Rotation paths and how fast each direction turns (degrees per step):
Each turn is a multiple of 5 degrees from 10 to 175, or 0.
Each row of a path follows its step; steps can be skipped.
path 1
step 5: [-11 -22  -4  -4  13  13 -17   2  14 -11   6   4 -21 -12 -14  10 -16  25
  -4   7  29 -17   1  10  -5  -8  17   5   1 -10  14   3   7  -8  -6 -15
 -13 -11  -1   6  16  15   3  -1 -23  10 -13   4  10   0 -11 -10  -9   2
  -8   6   6 -16 -14 -37   1  -9  13  -9 -19]
step 8: [ 19  11   9  -4   6   1 -10 -17  15 -20  17  -1   1  -6  11  -2  10   1
  -5   2  14  28  -5  28  -4  -7  17  13   0  -1  13  14 -11  26  -3 -10
  -2   7 -15   2  24  17  22  -7 -21 -17  -1  14  -5 -11   6   6   6  -5
  -8   7  19  13   3 -17  -4  -2   1   0 -29]
step 9: [  4  -8  -8  -6  27  17  -8   4  10   2  -2  -8  -8 -12  16   0 -23  -7
   7  -9   1  19  -8  16  13 -10  -6  -4 -17  -5  -3  -1   9 -23  22   0
 -21   1  13   1  12  13   0   7  -5   6 -27  17 -31  -5 -14   3 -13  -2
   5 -10  -6   5 -26 -20  12   7 -23   9  10]
step 10: [-28   4   5  -7  18  10 -22 -15 -15  -2   5   8 -12  -3   5  10   8  27
   0 -19   9  -2  -6  25  -8  11  12  -8 -14  23  11   3  12  10 -30 -13
  15 -11   4  -2  -4  -4  -1   4   3  -7  12  11  -7  -9 -31   9  -2   7
 -10   3  -5 -11 -11 -23   4 -19   1  15  -2]
step 11: [ 17   7   0  -1   2  -8 -36   8  13  -8  -4  24   1   8   9  17  -2  -4
 -16 -13  13  -1  -2  -5   4   0   2  11  -7   0  -4  -4   9   8   8 -12
 -17   0  26  -2  17  29 -11 -32  -5 -18   3  12   0   8  13   7   1  16
  20  12  -5  -8 -24 -12  -8 -12   8  -8 -17]
step 14: [  5  12  15  -9  -5  10 -21   8   7   4 -10  -5 -24   4   5   1   9  18
 -13   6   9  11 -21   5  -8   1 -19  -3 -27 -10  14   2   2  -6  -9  -4
 -20   3  10  32   4  14  10   0  -8 -20 -10   2 -29  -4 -13  -2   9  15
 -14  10  -8  22 -13 -15 -15  -2 -24  -4  -8]
step 20: [ -2   4  12   4  14  14 -20 -16  -8  -9   9  12 -10  -9  13  19  -7   0
  -3 -13  11  10  -4   1  10 -22 -14   6 -23  24  -7 -16 -22 -13  10   1
 -21  18   4  11  17 -23   2  -7  -6  -7  -2 -10 -32   6  -8  -4   5 -14
   5  27  14   5  -7 -10   6  -6  10   5   1]
step 21: [-16   0  10  -3   8   7 -11 -26   8 -12 -12  -7  -2  -2   8   4   2  11
  -5  -4  -9 -14 -10   6  39  12  12 -21  -3   9   2  -8  -5   6   0  -4
 -11 -25   6  13   4  23 -21  -6  -5  15  10 -15   0 -12  -7   8  -5   0
   1 -10 -10  16 -19 -20  -5   2   3  31 -24]
Speeds:
[ 5 -1 -1  2 -3 -4 -2  1  5  1  3 -2  0 -2 -1 -2 -3 -1 -5 -2 -3  2 -5  0
  0  1 -5  1  2  6  7 -6  3  1 -4 -2  1 -5  1  1  6  6 -4  6 -2 -6 -4 -2
  5  0  3  0  0  0  1  1  0  0  1  0  1  2  0 -1  2] => 135
[-2  6  1  5 -8 -5 -5  1 -5  3 -3  1 -4  4  2 -1  3  0  1  0  0  1 -3 -4
 -2  2  3 -1 -3  0  0 -1  3  2 -1  1  4 -4 -5 -2 -1  3  0 -5  1 -4  1 -1
 -3 -3 -3  2  0  5 -1 -4 -3  0 -7  3 -2  3  1 -4  2] => 95
[-5  2  2  0  1 -2  0 -3  0  2  2 -4 -1 -3  3 -4 -2  7  3 -4 -2 -1  1  0
  1  3 -1 -1  2  3  6  1  0  0  0  1 -3  6 -2 -5 -3  5 -4 -5  6  3  0 -2
  4  1 -5  0  0 -4 -2 -5 -1  0  3  2  6 -1  4  2 -1] => 130
[-2 -2  3 -3  0 -1  0  3  6  3 -4  2  2 -3  0 -4  2  2 -1  2  0 -7  3  4
  1  2  0 -8 -1 -3  1  2  4  0  2  0 -4 -3  0  4 -1  1  4  3 -3  1 -4 -6
  1  3 -3 -3 -1  3  1 -2 -2  5 -4 -1 -3  0  1  0  5] => 155
[-1 -3  5 -5 -7  1  6 -4  2  1 -3  0  1 -3  2 -1  5  2  2  0  4  1  0 -1
  0  0  4  4 -2  0  0 -7  3 -2 -1 -3  2  4  3  4  1 -1  0 -4 -2 -2  1 -1
  2 -1  5 -2  0 -3  4 -6  2 -2 -4 -3  3  0 -5 -1 -3] => 110
path 2
step 1: [-11  -3  18  -3   7   9  -1   5   6  -7 -11 -15  -8   6 -12 -11  18  -9
   5   2 -18 -12 -11  -9 -17   6 -11  15   0   5  -6   8  10  -7  -8   0
  -1 -31  21 -12  -8   3 -16   2   0 -14  11  -8  -7 -23  -3   6   9 -29
 -16 -27  13  15  -2  -9  -2  25  16   3  -1]
step 7: [ 29 -16  -9   0 -11   3   0   2  10   5 -20  -1  16   0  -1 -18  -8   8
  19 -26  -4 -12  -5   3 -10   2  -2  11   5  -2   2   6  10  -5  15 -12
  20  -6 -12 -15  -8   9 -23 -19 -20 -13  13   2   3   7  19  21  -3 -16
  -5 -17  15   5  -2  -3  -1   9  -9  12 -21]
step 9: [ 23  17  -7  13 -11  -7   8 -17  -7 -15 -15  -4  -7   0 -17  -5  15   7
  24   6 -17  -9  25  -8 -18  11  -7 -10 -22   2  22  -6  -1 -18 -12  -2
  -1 -17   5   3   6   1 -20  23 -13  -2  -6   7  -7  -7  19  11  -2   6
 -11 -12  -1  13  -2  -2 -12 -11  11   5  -4]
step 10: [  0 -13 -10   8   3 -12 -10  -9 -16 -11 -11 -14  -5  -3  -2 -14   0   4
  -2 -11 -31  -5   8 -10 -20  -2  -5   5  13  -4  21 -10   1   0   3   5
  -9 -27   7   3  17  -4 -45  11  11  -6  -8   4   1  -9  16   9  -1 -26
   3   6   4   0 -23  -3  -3  -9  -5  -9 -12]
step 11: [ -7 -13   5  10 -12   1   8  -3   4   7 -21   9  10  13  -7  -7  13  -6
   7 -15  -8  -1   6 -12 -10  16  -9  11  11 -34   3  18   5  20 -12  16
  -5 -21 -19   7   2  -7 -33   9  -2   7  -1   5  25 -10   9  11  10 -22
 -13 -15   6  -9  -3  -3   2  13  -6  -4  -1]
step 14: [-28  -5  -3  26  -6 -14   0 -16   4 -15 -11   5 -26   0 -21  -7  14   5
   3   3 -24 -15   1  -7   2 -18   2  -9  -1  -5 -12  11   3   3  -6  -6
  -4  11   7  -6   0  -1 -29  -5  19  -1  20  10 -18  -6   5  24   1 -12
  -2   2  -3   2  -4 -17  17  20   4 -10   0]
step 16: [ -4  -7   4   7   8  -1 -17   6 -16 -17  -8  12  -9 -11   5  12  22 -13
   7 -18  -4 -24  -6 -11  12  20   4  22   4  -3   7 -14  20   6  30  -7
  -1 -17  -3   6  -7  20 -22 -21   2  -8  23  -8  -5  -3   9  -1 -16  -3
 -18  -4   6   4  -8   2  10  -3   5   5  -9]
step 21: [ 12  -3 -31  10 -11  -1   5   3 -22   9  -6   1   2 -16  -2   1  18   9
   8  -8   5  -9   1 -10   1  10  13   3  -9 -15   8  19 -13  11   5   2
   0  -7 -18   0 -10 -12 -23  -3   1  11   3  29   8   5   3  17 -20   1
  -6 -20 -11 -13  18  29 -12   7  -2  15   6]
Speeds:
[ 2 -1  0 -1 -1  2  0  1 -1  2 -6  4  4  3  3  1 -2  2 -4 -1  3 -5  3  0
  0  1 10  2  3 -5  2 -4  6  3 -1 -4  2 -2  1  0 -3  1  5 -1 -1  7  3  2
 -1  4  2 -1 -2  1 -4  0 -1  1  4  3 -1  1 -3  3 -1] => 80
[ 1  1  1  3  1 -2 -3 -4  1  2 -1  1  2 -2  1  8  4  4  5 -2  1  2  1 -4
 -2 -2  5  2 -1  3  1  1 -4 -2  3  2  0  3  3 -3  1  5  2  5 -2 -3 -1  1
  4  0 -1 -2  1  3 -6  5 -5 -2 -1  1 -7 -5  2  4  0] => 115
[-1 -2  2  2 -1 -1  0 -1 -1  2 -3 -4  2  2 -3 -2 -5 -3 -4  3  5  1 -1  1
 -1  4  4  1  0 -5 -1  2 -3 -1 -5  3  1 -4  1  4  3 -1 -2  3  1  0 -2  0
  8 -5  3 -6 -4 -3  1  4 -5  5 -4  2  0 -3  1 -1  6] => 45
[ 2  3  0 -5  1  1 -7  3  0 -2  0 -2  1  2  0 -3  5  4 -1  3  5  0  0  3
 -2  2 -1  1  3  4  5 -4  5 -4  0  6  0 -2 -1 -1 -1  2 -3  4 -1  1  1  4
  3 -2  1 -2 -2  5 -3  1  0  2 -1 -8  1  5  2 -4 -2] => 45
[ 2  1 -2 -1  5 -4 -1  3 -7  1 -6 -6 -3  0  2  0 -8  1  2 -1 -3 -3 -5 -5
  3 -3 -2  0  1 -1  2 -2 -1  1 -1 -2  3  6 -2  1  3  1  0  3  7  1 -1  6
  2  2  0  5 -1  5  0 -2 -3  2 -2  1  0 -2  3  0 -4] => 100
[ 3  0 -6  2  0 -6  1 -5 -1 -4  1  0  2 -3  3  0 -4 -4 -4  2  0  2  0  0
 -4  0 -1  4  1  3  0 -3  4  2 -4 -3  2  3 -2 -2  1  2 -6 -1 -8  0 -3 -6
  3  0  0 -2  0  5  1 -1  0  1  1  0  4  0  5  7 -1] => 35
